One turn sends every row of this set to another row. A few are shown first. Where does it send the rows asked after them?
Pidad: +2.57, -1.26, -2.29, -0.21, -1.35, -0.82, +1.86, -1.92, -2.08, +0.07, +1.09, +1.69, +1.40, +1.91, -3.05, -1.27, -1.29, -0.09, -1.07, +0.64, -0.23, +0.17, -0.35, +1.84, -0.53, -1.08
rofu: +1.19, +1.37, -0.88, -1.13, -0.22, -1.97, +1.86, +0.09, +0.30, +0.79, -1.05, -3.57, +3.00, -2.48, -0.25, -1.30, -1.03, +1.01, -1.21, -1.71, +1.21, -0.37, -0.80, -1.19, +0.49, -1.42
daf: +0.54, -0.30, -0.56, +1.64, -0.53, +0.20, +1.29, +1.83, -1.44, -1.00, -0.38, +1.13, -0.94, +0.26, +1.91, -3.39, +2.15, +1.56, -2.77, -0.96, +0.02, -1.92, +0.96, +3.11, +0.71, +1.78
bote: +1.30, -0.02, -1.69, +0.46, -1.83, -2.38, -2.21, -0.59, -0.87, +2.05, -0.48, +1.09, -1.10, +1.73, -0.83, +0.81, -2.36, +0.60, +0.10, +1.65, -1.24, +0.43, +0.81, +1.68, -0.44, -0.81
viv: -0.75, -1.65, +1.74, -1.08, +0.60, -0.13, -0.27, -2.53, -1.05, +2.05, +2.48, +0.21, +0.70, +0.29, -1.86, -0.69, -0.46, -0.86, +2.20, -1.93, +2.05, +0.18, -1.54, +0.66, +0.95, -1.37
tetop: +0.71, -0.47, +1.85, +1.19, +0.99, +0.05, +0.33, -0.80, -2.92, -0.44, +0.07, -1.11, +1.94, +0.31, +0.37, +1.77, +0.82, +0.88, -2.59, -0.47, +0.23, +1.48, -2.75, +1.01, +2.69, +0.64
gari: -3.02, -1.50, +0.45, -0.16, -0.35, -0.57, +2.07, +2.30, +1.37, +0.37, -0.25, +0.69, -0.75, -0.63, +0.43, -3.15, +0.86, -0.15, +0.98, +1.21, +1.70, -1.47, -1.53, +1.94, +1.68, -0.25
fifog: -0.29, -1.66, -1.24, +1.07, +0.88, +0.05, -0.48, +0.81, -0.92, +2.64, +1.48, -0.05, -1.35, -0.20, +1.27, +0.95, +1.44, +0.32, +1.87, -0.85, +3.14, +1.51, -2.27, +0.53, +0.25, -1.61
fide: +1.97, +2.00, -0.99, +0.43, +0.51, +2.01, +1.07, -0.19, -0.97, -1.80, +0.32, -1.77, -1.14, -1.09, -0.37, -2.61, +2.43, -2.40, +0.30, -0.33, -1.81, -0.22, -0.89, -1.26, -0.28, +1.45
Banu: -1.68, -1.52, +1.27, -1.36, -0.69, +0.57, +0.79, +2.07, +0.57, -0.38, -0.35, +1.80, -1.79, +0.31, -1.12, -2.66, +0.41, -1.33, -1.95, -1.06, -0.71, +1.23, +1.31, -0.07, +2.24, -1.79
lubi: +1.49, -1.35, -2.84, +0.63, -1.52, -3.41, +0.83, +0.08, -0.61, +1.05, +1.43, +0.29, +0.63, +0.59, -2.02, -0.84, -1.96, +2.77, -0.36, +0.71, +1.15, +1.98, -0.70, +2.15, +0.41, +0.46
gebon: +0.59, +0.62, +1.74, -0.07, +1.98, +2.51, +2.55, +1.14, -1.09, -1.25, -0.10, -1.31, -1.44, +0.57, -1.65, -2.98, +0.88, -1.39, +1.05, -0.65, -0.03, +1.78, +1.76, -0.57, -1.45, -0.87
tof: +0.07, +0.80, -2.58, +0.55, +3.40, -0.08, +0.80, +1.38, +0.72, +1.44, +1.21, +0.37, +0.49, -1.55, -0.70, -0.82, +1.10, +0.88, +0.49, +0.14, +0.95, -3.29, +0.30, +0.59, -2.05, +0.45
Ven: -1.29, +1.35, +1.70, -4.09, -1.45, -1.34, -0.78, +1.69, +0.00, +1.80, -0.98, +0.63, -0.33, -0.18, -0.77, -2.23, -0.42, -0.70, +0.68, -2.07, +0.77, +0.57, +0.85, -1.03, -0.97, -0.90
Lekam: +0.92, -0.62, -1.49, +1.12, -1.78, -2.38, +0.60, +0.91, -0.55, +0.70, -1.35, +0.91, +1.16, +0.62, -1.95, -0.02, -1.47, +2.54, -0.84, +1.73, +0.24, +1.75, -2.12, +3.44, +0.07, +1.23
rak: -0.84, +2.16, +0.38, -2.45, -1.92, -1.37, -0.63, +2.09, -0.14, +1.24, -1.61, +0.95, +0.27, -0.88, -0.78, -2.04, -0.35, -0.66, +1.83, -1.17, +0.49, +1.22, -0.62, -1.50, -2.44, -0.58
zum: -1.70, -1.54, +1.62, +1.69, +0.60, -1.14, +0.46, +1.59, +1.48, -1.40, -0.75, -2.28, -0.09, +1.18, +0.41, -3.11, -1.23, +1.15, +2.62, -1.50, -0.97, +0.23, +0.36, -0.33, -0.22, +0.61
zovet: +0.31, +1.30, +0.52, +1.21, +1.60, -2.48, -0.76, -0.70, +2.52, -1.52, -0.57, -3.14, -0.30, -1.54, +0.03, -1.65, +0.24, +0.76, +0.29, -1.81, -1.81, -0.25, -0.83, +0.50, +0.69, +1.20
Peve: +0.00, +0.45, -2.16, +0.09, +2.80, +0.39, +0.00, +1.73, +0.35, +1.69, +0.24, -0.84, +1.03, -0.94, +0.89, +0.19, +1.45, +0.48, -0.64, +0.60, +0.21, -4.31, +0.17, -0.39, -0.69, +0.54
Lazu: +0.88, -0.64, +1.49, -0.74, +0.55, +1.16, -0.74, -0.71, -2.99, +1.93, +1.87, -0.32, -0.71, +0.01, -1.39, +0.75, -0.30, +0.93, -1.99, -3.97, -0.06, +1.37, +0.36, +0.93, +1.67, +0.86
kufup: +2.69, +0.21, -0.42, +0.13, +0.48, +0.78, +0.13, -0.18, -0.39, -0.57, -0.55, -2.03, +3.69, -0.50, -0.69, -1.52, +1.05, +0.08, -2.49, +0.54, -0.22, -2.50, +1.30, -1.69, +1.81, +0.55
Mog: +0.94, +2.65, +1.90, -2.96, -1.10, -1.36, +1.00, +0.76, -1.71, -0.86, +0.17, -1.43, +0.05, -0.51, +0.11, -1.01, +0.18, +2.28, -2.06, -1.30, +2.07, +1.60, +1.36, -2.00, +1.06, -0.76
somog: +0.15, -0.59, -1.29, +1.00, -0.56, +1.67, +1.00, +2.60, -0.84, -0.21, -0.74, +0.22, -1.22, +0.14, +2.68, -2.43, +2.38, +1.48, -1.65, -0.06, +1.24, -2.80, +0.46, +1.81, +1.34, +1.00
Vov: +1.13, +1.42, -1.91, +0.63, -0.07, -2.04, +1.83, -0.40, +0.12, +0.96, -0.71, -2.87, +2.31, -2.19, -0.09, -1.97, -1.99, +0.35, +0.43, -1.27, +1.11, -0.61, -0.13, -1.21, -1.05, -2.65
puge: +1.86, -0.59, -1.55, +0.45, -1.17, -0.87, +1.15, -0.88, -1.44, -0.17, -0.78, +2.23, +0.44, +1.73, -2.29, +0.39, -0.34, -0.97, -1.36, +2.81, -0.49, +1.43, -1.34, +1.77, -0.32, -1.95
puvem: +0.25, -0.88, -0.43, +1.76, +0.20, +1.23, -0.83, -0.91, -0.99, +2.32, -1.61, -0.82, +1.41, -0.45, +0.43, +1.60, +0.03, -1.60, +0.32, -1.21, -0.23, -0.50, -3.59, +0.57, +0.36, -1.61
bosez: +0.71, +0.65, +1.10, -1.03, -0.40, +0.47, -0.20, -0.82, -2.35, +1.93, -0.14, -0.44, +2.04, -0.75, -0.68, +0.64, +0.62, +1.27, +0.89, -3.07, +2.20, +0.30, -3.75, +1.33, -0.80, +1.37
bezo: +1.19, -1.48, +1.03, +1.73, -0.62, +1.86, -2.70, +0.31, -2.63, +1.98, +0.00, -0.33, -0.20, +1.20, +1.37, +0.77, +1.67, -0.42, +0.13, +0.95, +0.53, +0.86, -0.24, +0.16, +2.09, +1.12
napus: +1.06, -3.31, +0.57, +0.96, -1.17, -0.32, -0.40, -0.44, -2.46, +1.27, +1.36, -0.43, -0.04, +1.36, +1.17, -2.35, +0.65, -0.37, -0.45, -2.45, +1.85, +2.35, -0.27, +1.90, +2.73, -0.55
Zunu: +2.58, +0.90, -2.27, +0.01, -3.12, -0.27, +0.58, -0.69, -2.42, +1.45, +1.24, +0.82, -2.12, +0.74, -1.47, -0.01, -0.64, +1.65, +0.34, +2.08, +1.89, +1.34, +0.32, +1.21, -0.71, -0.32
Fene: +3.12, -0.11, +0.14, +1.55, +0.04, +0.67, -0.07, -0.47, -0.81, -0.36, +0.47, -1.62, +2.54, -0.15, -1.07, -2.53, +0.79, +0.92, -1.69, +1.00, -0.35, -1.72, +3.42, -1.14, +1.47, +1.38
Lup: -3.27, +0.32, +0.97, +0.05, -0.19, -1.01, +1.86, +0.69, +0.98, -0.41, -0.27, +1.48, -0.54, -1.32, -0.70, -2.90, +0.09, -0.42, +1.52, +1.32, +0.60, -1.67, -2.37, +2.19, +0.23, -0.23
dedu: +1.75, +1.28, -1.80, +0.31, -2.04, +1.03, +1.84, +0.04, -2.78, +0.99, -0.07, +1.40, -1.42, +0.44, -2.33, +1.07, -0.94, +2.44, -1.02, +1.16, +0.58, +0.10, -0.68, +2.58, -1.28, +0.64
boto: +0.16, +0.47, -0.78, +1.01, +0.36, +1.64, +3.52, +1.54, -2.26, -2.45, +0.45, -1.57, -1.70, +0.80, +1.75, -3.19, +1.36, -1.15, +0.89, -0.70, -0.27, +0.46, -0.90, -0.97, -0.91, -0.17
Fip: -0.81, +0.13, -0.57, +1.25, +1.12, -1.81, -1.11, +1.88, +1.21, -1.51, +0.68, -1.60, -0.68, +0.30, +1.52, -1.40, +0.97, +1.34, +1.68, -1.27, -1.80, -0.60, -1.13, -1.39, -0.48, +2.77
Tir: +2.14, +2.99, +1.51, -0.62, +1.57, +0.26, +2.17, -1.02, -1.40, -2.32, -0.18, -2.27, -0.84, -0.84, -0.13, -3.13, +2.32, -0.87, +0.01, -0.68, +1.04, +1.25, -0.10, +0.98, -0.91, -0.19
sefir: +0.62, -0.11, -1.00, -0.21, -0.44, -1.62, -0.90, -1.10, -1.64, +1.45, +0.68, +1.31, +0.19, +2.01, -2.31, +0.78, -2.84, +2.06, -0.30, +0.78, -1.34, -1.47, +0.54, +2.30, -0.88, +0.86
telop: +0.43, +0.71, +1.92, +0.16, +2.08, -1.90, -1.20, +1.26, +1.65, -0.43, -1.47, -2.06, -0.46, +0.16, -0.13, -2.38, +0.24, +1.85, +1.18, -3.15, -0.13, +1.30, +1.34, +1.02, -1.80, +0.88
nezu: +1.27, +1.83, +1.41, -0.65, -0.95, -2.49, +0.88, +1.02, -2.20, -1.85, +0.36, -1.03, +0.35, +0.32, +0.84, -1.02, +0.37, +2.24, -2.11, +0.09, +1.02, +2.58, +1.83, -2.47, +0.68, -0.72
biz: -1.28, -0.10, +1.38, +0.08, -1.38, +0.32, +0.69, +2.05, -0.09, -0.90, -0.76, +1.59, -2.39, -0.35, -1.37, -1.79, +0.23, -0.55, -2.70, -0.79, -2.45, +1.94, +1.51, -0.23, +1.89, -0.46

Tir turns into zum
kufup turns into Ven
Now these:
Lup turns into Fene
Zunu turns into Lekam
bezo turns into bosez

One turn sends every row of this set to another row. A few are shown first. Where does it send the rows asked after them?
fif: +1.70, +0.36, -0.68, -0.79, +0.04, +1.00, +0.23, -1.09, +0.58, +2.19, +1.36, -1.57, +2.24, +1.55
Muri: +1.64, -0.23, -1.43, -1.04, +1.34, +0.62, +0.61, -1.12, +0.95, +0.58, +1.39, -0.99, +2.33, +0.86
Lolo: +1.66, +0.41, -1.46, +1.21, +3.04, +0.09, -1.97, +3.20, +2.53, +0.06, -1.01, -0.17, +0.37, -2.93
lov: +0.96, +0.09, -0.57, -1.02, -1.13, +1.38, +0.40, -1.05, +0.52, +1.61, +1.14, -1.36, +2.06, +1.07
Tenap: +0.63, -0.01, -1.11, -0.93, -0.20, +0.65, +0.79, -1.48, +0.82, +0.36, +1.15, -0.94, +2.13, +0.15
kebo: +1.29, -0.96, -1.53, -0.93, +1.14, +0.88, +1.72, -0.61, +0.19, +0.73, +1.60, -1.21, +1.56, +0.18
dos: +1.42, +0.75, -0.63, -0.19, +0.17, +0.18, +0.36, -1.56, +0.71, +1.88, +1.19, -1.59, +2.08, +0.56
fubo: +2.95, +0.12, +0.11, -1.00, +3.76, +2.00, -0.66, +2.27, +1.93, -0.36, -2.06, -0.29, -2.70, -1.92
Kobab: +2.04, -0.23, -1.11, -1.24, +0.77, +1.26, +0.49, -0.65, +0.67, +1.36, +1.56, -1.28, +2.47, +1.65
gudu: +0.61, +0.38, -0.60, -0.67, -0.92, +0.71, +0.62, -1.50, +0.74, +1.22, +1.06, -1.24, +1.96, +0.36
sar: +1.58, -0.52, -0.69, -0.79, +0.02, +1.37, +1.32, -0.50, -0.23, +2.47, +1.39, -1.86, +1.34, +0.97
kune: +0.93, -0.49, -1.31, -1.42, +0.07, +1.20, +0.81, -1.07, +0.81, +0.16, +1.28, -0.73, +2.18, +0.78
fifad: +1.08, -0.73, +1.11, -0.19, +1.42, +5.24, -3.19, +3.55, +0.23, +0.04, -1.34, -0.01, -0.80, -1.47
kono: +2.89, -0.20, -0.40, -2.33, +3.16, +3.97, -2.21, +3.46, +1.42, +1.30, -1.27, +0.82, +1.11, -2.83
Magop: +2.41, +1.31, +0.98, +0.10, +2.80, +1.08, -0.89, +1.53, +1.72, +0.87, -2.35, -0.83, -3.05, -2.91
pak: +1.97, +0.74, -0.34, -1.27, +3.23, +2.46, -2.08, +2.45, +1.62, +0.91, -1.54, +0.94, +0.85, -4.75
Lelug: +0.01, +0.19, +1.11, +0.89, +1.48, +3.40, -2.87, +2.34, +0.43, -0.42, -1.71, -0.04, -1.06, -3.58
pese: +3.13, +0.38, +0.55, -2.05, +1.76, +4.58, -2.86, +3.63, +1.02, +3.38, -1.29, +0.08, +0.98, -1.84
nemom: +2.31, -0.36, +1.23, -0.65, +1.00, +1.23, -2.55, +0.56, -0.08, -0.54, -0.23, +1.53, -1.77, -4.23
nezi: +2.40, +1.18, +0.39, +1.42, +0.33, +1.69, -3.00, +3.74, +1.63, +4.08, -1.00, -1.73, +0.12, -0.45
fuza: +2.75, -0.82, -1.69, -0.05, +3.38, +2.04, -2.16, +4.49, +2.25, +0.16, -0.51, +0.15, +0.74, -0.67
Boker: +3.34, -0.17, +2.39, -1.06, -0.80, +3.07, -3.38, +1.45, -0.82, +2.38, +0.04, +0.40, -1.83, -1.57
guzek: +1.49, +1.55, -0.11, +2.18, +1.11, -0.17, -2.50, +2.79, +1.96, +2.48, -1.26, -1.19, -0.11, -2.80
luvo: +1.21, -0.46, -1.13, -1.52, -0.53, +1.69, +0.51, -0.75, +0.65, +0.90, +1.28, -0.97, +2.22, +1.47
Dud: +1.70, -1.08, -1.26, -1.28, +0.72, +1.46, +1.52, -0.34, -0.10, +1.55, +1.64, -1.41, +1.58, +1.11
guf: +2.36, +1.65, +1.18, -0.87, +0.73, +3.29, -2.94, +2.61, +0.89, +4.21, -1.69, -0.47, +0.51, -3.21
guba: +3.72, -0.16, +0.51, -1.63, +3.20, +3.37, -1.05, +3.10, +1.54, +0.76, -1.87, -0.52, -2.56, -0.14
lusev: +1.02, -0.13, -0.66, -0.26, -0.03, +0.48, +1.47, -1.12, -0.12, +2.25, +1.30, -1.98, +1.30, +0.01
Pabo: +3.17, -0.38, -0.58, -0.07, +1.72, +3.06, -2.79, +4.84, +1.71, +2.54, -0.43, -1.00, +0.59, +0.83
zegar: +0.78, +0.09, +1.77, +0.46, +0.46, +4.87, -3.34, +3.12, +0.03, +1.30, -1.57, -0.60, -1.04, -1.66
kuz: +0.21, +0.58, +1.81, +1.04, +0.53, +3.78, -3.18, +2.41, +0.19, +1.05, -1.77, -0.61, -1.22, -2.94
gade: +0.59, -0.66, +0.65, +0.05, +2.11, +4.38, -2.80, +3.05, +0.41, -0.99, -1.45, +0.30, -0.84, -2.61
sevo: +2.53, +0.58, +2.15, -0.11, -0.52, +1.57, -3.03, +0.45, -0.50, +1.59, -0.32, +0.51, -2.00, -3.49
Vugi: +3.13, -1.50, +0.66, -1.88, +1.71, +2.66, -2.53, +1.56, -0.08, -1.04, +0.18, +1.78, -1.34, -2.62
Dazek: +1.01, -0.45, -1.14, -0.32, +0.64, +0.21, +1.69, -1.08, +0.08, +1.29, +1.33, -1.50, +1.37, -0.48
kek: +1.68, +1.85, +0.62, -0.32, +1.74, +1.96, -2.35, +1.93, +1.36, +2.75, -1.89, +0.02, +0.46, -4.92
leg: +2.80, +1.57, +1.75, +0.13, +1.51, +1.83, -1.30, +1.89, +1.25, +2.64, -2.37, -1.50, -3.14, -1.72
Nas: +3.51, +0.74, +1.56, -0.88, +1.76, +3.31, -1.48, +2.78, +1.07, +2.65, -2.05, -1.39, -2.79, +0.02
mago: +3.76, -1.30, +1.45, -2.15, +0.64, +3.85, -3.09, +2.13, -0.50, +0.70, +0.43, +1.22, -1.31, -0.88
lozi: +1.30, +0.37, -1.17, -0.39, +0.85, +0.04, +0.55, -1.66, +0.89, +0.89, +1.24, -1.15, +2.26, +0.16

Boker turns into sevo
zegar turns into kuz
kebo turns into Dud
Now these:
kono turns into pese
Muri turns into Kobab
guba turns into Nas
nezi turns into guzek
lov turns into gudu

